[[ 17   7   2 -12  -5]
 [ 12  25   7 -16 -17]
 [ -2 -17 -22  -9   6]
 [ 10  28  30 -29 -43]]
->
[[ 25   7]
 [-17 -22]]

[[-42  -5 -11  -7]
 [-21  26   5  29]
 [-42  -2 -12  -7]
 [-42  -3 -12  -7]]
->
[[ 26   5]
 [ -2 -12]]

[[ -9  -7  34 -43]
 [-21  24  49 -19]
 [-48   3  25  11]
 [-27 -28  -2 -17]]
->
[[24 49]
 [ 3 25]]

[[ -4 -42  16]
 [-28 -26  16]
 [  8 -26   5]]
->
[[-26  16]
 [-26   5]]

[[-20 -46 -37]
 [  7 -43 -45]
 [ 20 -47 -17]
 [ 12 -31 -11]]
->
[[-43 -45]
 [-47 -17]]

[[ 14  -2 -32 -30   0]
 [ 11 -17  -3 -41   8]
 [ -6  11  36 -25  -7]
 [ -4 -19 -30  -9  28]
 [  0  -9  43  13  -8]]
->
[[-17  -3]
 [ 11  36]]
---
[[-18  -6 -24 -35 -30 -12]
 [ 10  23  25  26  11  21]
 [-13 -15 -34 -22  -9 -13]
 [-23 -14 -21 -30 -20  -8]
 [  8   1  37  -6  -5   6]]
->
[[-13 -15 -34 -22  -9 -13]
 [-23 -14 -21 -30 -20  -8]
 [-18  -6 -24 -35 -30 -12]
 [  8   1  37  -6  -5   6]
 [ 10  23  25  26  11  21]]

[[-32  37]
 [ 29 -27]
 [ 20  26]
 [ 34  39]
 [ 18 -32]
 [ -1 -20]
 [-30 -24]
 [-27 -22]
 [ 39 -47]
 [ 25   5]
 [-34  -8]
 [  3  32]]
->
[[ 39 -47]
 [ 18 -32]
 [ 29 -27]
 [-30 -24]
 [-27 -22]
 [ -1 -20]
 [-34  -8]
 [ 25   5]
 [ 20  26]
 [  3  32]
 [-32  37]
 [ 34  39]]

[[-24 -16 -23   0 -23 -16  33 -15  32 -24  34 -27 -24  34]
 [ 35  23  33   0  34  22 -14  21 -14  34 -16 -39  40  -6]
 [ 33  20  32   0  32  20 -29  19 -28  32 -31 -24  33 -22]]
->
[[-24 -16 -23   0 -23 -16  33 -15  32 -24  34 -27 -24  34]
 [ 33  20  32   0  32  20 -29  19 -28  32 -31 -24  33 -22]
 [ 35  23  33   0  34  22 -14  21 -14  34 -16 -39  40  -6]]

[[ 10  26]
 [-34  -3]
 [ 32  11]
 [ 45   9]]
->
[[-34  -3]
 [ 45   9]
 [ 32  11]
 [ 10  26]]

[[47 48]
 [28 28]]
->
[[28 28]
 [47 48]]

[[-20   8   9 -35  -3 -42  16  -2   6 -25]
 [ -1  -3  -3   0   0  -1   1   1   0  -1]
 [-10   9   9 -21  -2 -24   8  -2   4 -15]]
->
[[ -1  -3  -3   0   0  -1   1   1   0  -1]
 [-20   8   9 -35  -3 -42  16  -2   6 -25]
 [-10   9   9 -21  -2 -24   8  -2   4 -15]]

[[-21 -16  12  12  12 -21  26 -19  13 -18]
 [-14 -11   2   2   2 -14  27 -13   3 -12]
 [ 30  23 -47 -47 -46  30  30  28 -50  26]
 [ 24  19 -39 -39 -39  25  29  23 -42  21]
 [-22 -17  12  11  11 -22  26 -20  12 -19]
 [-11  -9   1   1   1 -12  27 -11   1 -10]
 [-23 -18  12  12  12 -24  26 -22  13 -20]
 [-35 -27  27  27  27 -35  25 -32  29 -30]
 [-26 -21  17  17  16 -26  26 -24  18 -23]]
->
[[-35 -27  27  27  27 -35  25 -32  29 -30]
 [-26 -21  17  17  16 -26  26 -24  18 -23]
 [-23 -18  12  12  12 -24  26 -22  13 -20]
 [-22 -17  12  11  11 -22  26 -20  12 -19]
 [-21 -16  12  12  12 -21  26 -19  13 -18]
 [-14 -11   2   2   2 -14  27 -13   3 -12]
 [-11  -9   1   1   1 -12  27 -11   1 -10]
 [ 24  19 -39 -39 -39  25  29  23 -42  21]
 [ 30  23 -47 -47 -46  30  30  28 -50  26]]

[[  2   6  28  35   4  -4   0   9   1  50  11  -4   1  -1   6   4]
 [  5   8  20 -13   6  -3  10   7  -1  44  18  -2  -3  -8 -19   3]
 [  2  11 -12 -29   5   3  -3   0   1 -32  -9  -3  -7  -8  30   2]
 [  1  -1   8  24  17   1 -15  -5  -3 -12  29  -2   4 -28  15  -1]]
->
[[  1  -1   8  24  17   1 -15  -5  -3 -12  29  -2   4 -28  15  -1]
 [  2   6  28  35   4  -4   0   9   1  50  11  -4   1  -1   6   4]
 [  5   8  20 -13   6  -3  10   7  -1  44  18  -2  -3  -8 -19   3]
 [  2  11 -12 -29   5   3  -3   0   1 -32  -9  -3  -7  -8  30   2]]
